One vector is turned by the same rotation once a tick. Each row is the vector after some number of ticks, and that number follows the row.
The counts run from 0 to 456.
[-11   7 -13  -4  -5 -10  28  18  32  12  -9  11   1  -6  19   6 -37 -30
 -19 -51  11  11  -1   2   9  20 -28   1 -15 -34  -5  -9 -19 -12  19  -2
  27 -25  16 -14  20 -14  31]
235
[  4  19  12 -11  -3  -4 -13  10  24   2 -18 -37 -19  14   8  -4 -18 -24
 -16  -4  -9  25   9  15   1   4 -48  -3 -19 -10   6 -22 -66  13  -8 -10
  22 -24  11 -12  12  23  18]
419
[ 30  18  -6 -22   9 -40  -5  21   8  -5  -9 -11 -46  -3  -8 -22 -26 -19
 -25 -49   3   7   3  -1   2  10  -4 -18 -12  -4   5 -28 -46   8  -8 -21
   7   8  28 -18   5   7   5]
301
[ 30  28  -6   0 -20 -34  12  13  27 -22   7  12 -26  -1  11 -14 -34 -27
 -12 -47  -4  16  22 -15   7  18 -13  -3  -6 -34   8  -6  -9  12  12 -11
  19 -36  29 -11  21   8  12]
46
[-12  15  11  -9   2  -6  11   9  29  25 -23 -20  -8  14  23   0 -20 -29
 -26 -15  10  22 -10  21   4   4 -47  -4 -18 -26   0 -18 -56   1   5   2
  23  -8   5  -8  24   8  30]
326
[-17  11  33   6  -5 -29  -9   3  29   8 -14   6 -12  41   8  -4 -24 -49
   4 -49   9   2 -11  -4   9  16  -4   1 -22 -27  22 -12 -30   5  10 -17
  16 -17  -9   6  28  20  13]
446
[ 14  16   4  -4 -10  -5 -23  24  22 -19 -12 -46 -17   5   2  -3 -13 -20
  -4  -5 -12  27  27  -4   1   6 -35 -14 -16  -4  27 -22 -45   5   7 -13
  28 -36  12   2  20  29  16]
283
[-16  12  12   3   7 -11  12   5  43   8 -27  -1  -2  29  29   7 -18 -14
   1 -38  22  18   1  17  13   3 -30  -1 -27 -28  -4 -11 -43  -6  25   6
  25 -25 -15  -7  14   8  29]
1
[ 11  16  21   6   4 -31   4   3  39 -25 -22  -3 -24   6  37  -1 -28 -12
  -1 -41  26  28   5   5  -5   1 -21 -27   5 -35   9  -2 -21  -2  22  15
  25 -24  -1 -17  16  22   9]
270
[ 16  35  16  -9  13 -23  -6  10  39 -20  -6 -19 -25   7  11  -2 -30 -14
   9 -37  26   6  11  13 -18  -3 -12 -29   0 -26   4   0 -42  -7  26  -7
   8 -10  -9 -11  19  26  14]
403
[ 16  12  -3 -26  -3 -17 -17  29  19  -7 -39 -37   0   0   8  -2 -10 -22
   0 -42 -11  12  18   8   4  25 -34 -21  -8   1  16 -10 -23 -21  10 -11
  38 -24  37  12  -1  -5  16]
243
[ -6  -3   4  10  -1 -30   8   9  16   4 -15  12 -16  46  -1 -15 -18 -37
  -1 -61  13  11   9  -3  20  29  -6  11 -36  -9  11 -15 -19  17  -1 -18
  21 -32   8 -10  -1  14  14]
354
[ 19   6  -3 -15  10 -32  -7  16  14 -17 -20 -13 -43  14  -6 -16 -17  -3
  -7 -54   5  14   4   6   7  20 -22  -5 -22   0  -6 -19 -41  24 -18 -19
   8 -13  28 -29 -11  18  11]
165
[  2  36  26  -9 -15 -35 -13  -1  37  -2  -2  15 -16  22  10  -8 -26 -41
   2 -50   0 -12  -6   0   3  13 -12   1  -8 -39   8  -6 -28  12  12 -21
   7 -16  -2   9  28  19  18]
312
[ -9  16  31  -5   1 -36 -19  14  32   3 -15  10 -10  33   6   1 -10 -46
   3 -62   6  -6 -15 -10  10  20  -3  -3 -11 -20  20  -7 -20  -1  20 -13
  12 -11   0  24  20  19  17]
216
[  7  21  11  -4 -17 -12 -20  17  25 -17 -13 -47 -17  -6   8   0 -17 -22
  -4  -6  -4  10  14   9  -4  -7 -39 -16 -14 -18  17 -18 -49   6  15 -11
  24 -25   4  -1  33  34  27]
55
[-17  -5  28   2   0 -34 -16   8  27  -5 -30  10  -9  39  11   1 -11 -28
   3 -69  11   3  -9  -8  20  21  -9   7 -19 -18  18  -8 -18   4  11 -11
  19 -28  -5  11  -3  21  19]
351
[-17   0  -5 -18  15   7  13  31  39  17   4  10  -2  -4   3  18 -34 -37
 -25 -53  -1  19  -8 -14   2  21 -33  -3  -6 -14  -4 -15 -36 -21  10  -5
  18 -20  13  -8  10 -12  19]
332
[ 15   7 -12  -7  -3  -9 -11  41  32 -23  -5 -28  -6  -5  -2   7 -13 -30
   5 -37  -9  21  29 -19   6  22 -25 -15 -15  -1  20 -11 -12 -10  20 -11
  34 -44  28   9  16   7  18]
375
[  7  31  25   0 -16 -25  -1   1  32 -14   1  -2 -18  10  20  -6 -37 -44
  -1 -39  12   5   0   4 -14  13 -27  -9   9 -41   7   7 -19  13   8  -3
  11 -23   6  -5  34  23  19]
407
[-17   9   9   1   0 -16  13   2  44   6 -30   8  -5  20  33   6 -21 -12
  -2 -41  21  16  -3  15  19   9 -32   4 -26 -39  -4 -12 -35  -5  18   5
  28 -27  -5 -11  13   4  26]
2
[  6  -1  -1 -17  15 -21 -13  25  27 -21 -14 -13 -35  18 -13  -1  -6 -17
   7 -59   1  18  -4  -1   5  21 -32 -10 -21   8  -5 -14 -27  29 -13 -13
   8 -23  22 -17  -7  25  14]
163
[ 21  35  14  -9   2  -5 -19  13  30 -10  -2 -25 -11  17   5  -7 -18 -12
 -21  -7 -13  25  29  -8   0   3 -25   3 -13 -13  22 -20 -64  -6  13 -13
  22 -32  -3   7   5  25  14]
187
[ 11  17  15 -22  23 -28   1  20  10   3  -8 -19 -31  -3   3 -10 -34 -30
 -38 -50  26   1  -5   0 -22   5  -6 -24  16 -10   2  -6 -49 -11   5  -6
   5  13   9 -10   2  16  16]
75
[ 19  42  15  -9  16  -7   0  10  23   9  -7 -19   1  38   7 -11 -12 -27
 -34 -18   7  20  29  -3  -1  16 -19   7 -10  -7  17 -12 -59 -12  16  -8
  22 -21  -8  15  -8  22  23]
91
[  6   7   3 -30  12 -12 -15  30  27   4 -28 -19  -7  10  -4   2 -19 -31
   9 -53 -12  17  -2   1   3  33 -27 -21 -15   5  12 -19 -30 -20  -7 -18
  25 -17  32  -1   5 -16  -2]
337
[ 18  35  10 -15   2  -2 -23  17  30 -13 -14 -29 -12  18   6  -2  -3 -18
 -18  -9 -17  28  20   3   0  12 -47   1  -9  -2  12 -15 -56   9  -2  -4
  24 -29  12   7   2  24  20]
417
[-16  -9   1 -12  17 -10 -12  41  40 -16   9   5 -31  -6 -17  20 -16 -21
 -13 -51  -5  16 -19 -23   9   6 -26  -9 -13  -1   0 -23 -39  16   6  -9
   8 -19   5  -6  13  21  16]
294
[  1  -6  11  -9 -10 -14 -10  18  11  -3 -43 -49  -9  -6  22  -3 -28 -26
  -1 -28   8  15  16  15  -6  14 -28 -32  -8  -9  23  -9 -29 -23   5  -9
  40 -22  21  -5  10   7  14]
16
[-24 -11  15  -1   6 -20 -18  26  27  -3 -13  -5  -8  25  -8  12 -15 -36
  10 -69  11  -4  -3 -23   9  16   1  -8 -22  -3  25 -11 -19 -11  22 -18
  18 -27  -6  15   7  20  16]
120
[ 17  15  -1 -29  15 -24  -9  23  11   3 -18 -26 -40   8  -9 -17 -19 -20
 -14 -44   4  13  -5  13  -2  12 -25 -21 -12   0  -4 -23 -52  12 -15 -16
   6  10  29 -24  11   9   8]
71
[ 19  10 -13 -18   7  -4  -3  31  29  -9 -24 -27   1  -3   4   5 -24 -10
  -1 -36  -1  27  34  -1   2  22 -26 -18 -17   0  12 -17 -34 -31  15 -11
  39 -35  20  -7  -1 -13   9]
12
[-22  -7  15  -1  -1  -1   8  19  23  14   0   2 -18  -4   9   3 -31 -43
 -52 -26   1  23 -18 -18   4   6 -36   1  -3 -20   7 -20 -46   9  -3   3
  19 -21   5 -10  17  15  24]
195
[ -6 -15  12  -8 -20 -22  -6  15  -8   0 -37 -45  -9  -5   8  -5 -30 -25
 -30 -46  20  -7  13  10  -5  13 -22 -13  -1 -10  17  -4 -31 -20   6 -15
  28 -21  15   2 -13  17  34]
248
[-23 -20  17  -5   7 -15 -16  24  29 -21 -20  -9 -11  15  -1  15 -13 -22
  -3 -71  18   3  -6 -16   3  20 -20   0  -9  -2   9  -1 -20   0  12  -5
  17 -32  -3   9 -18  33  29]
254
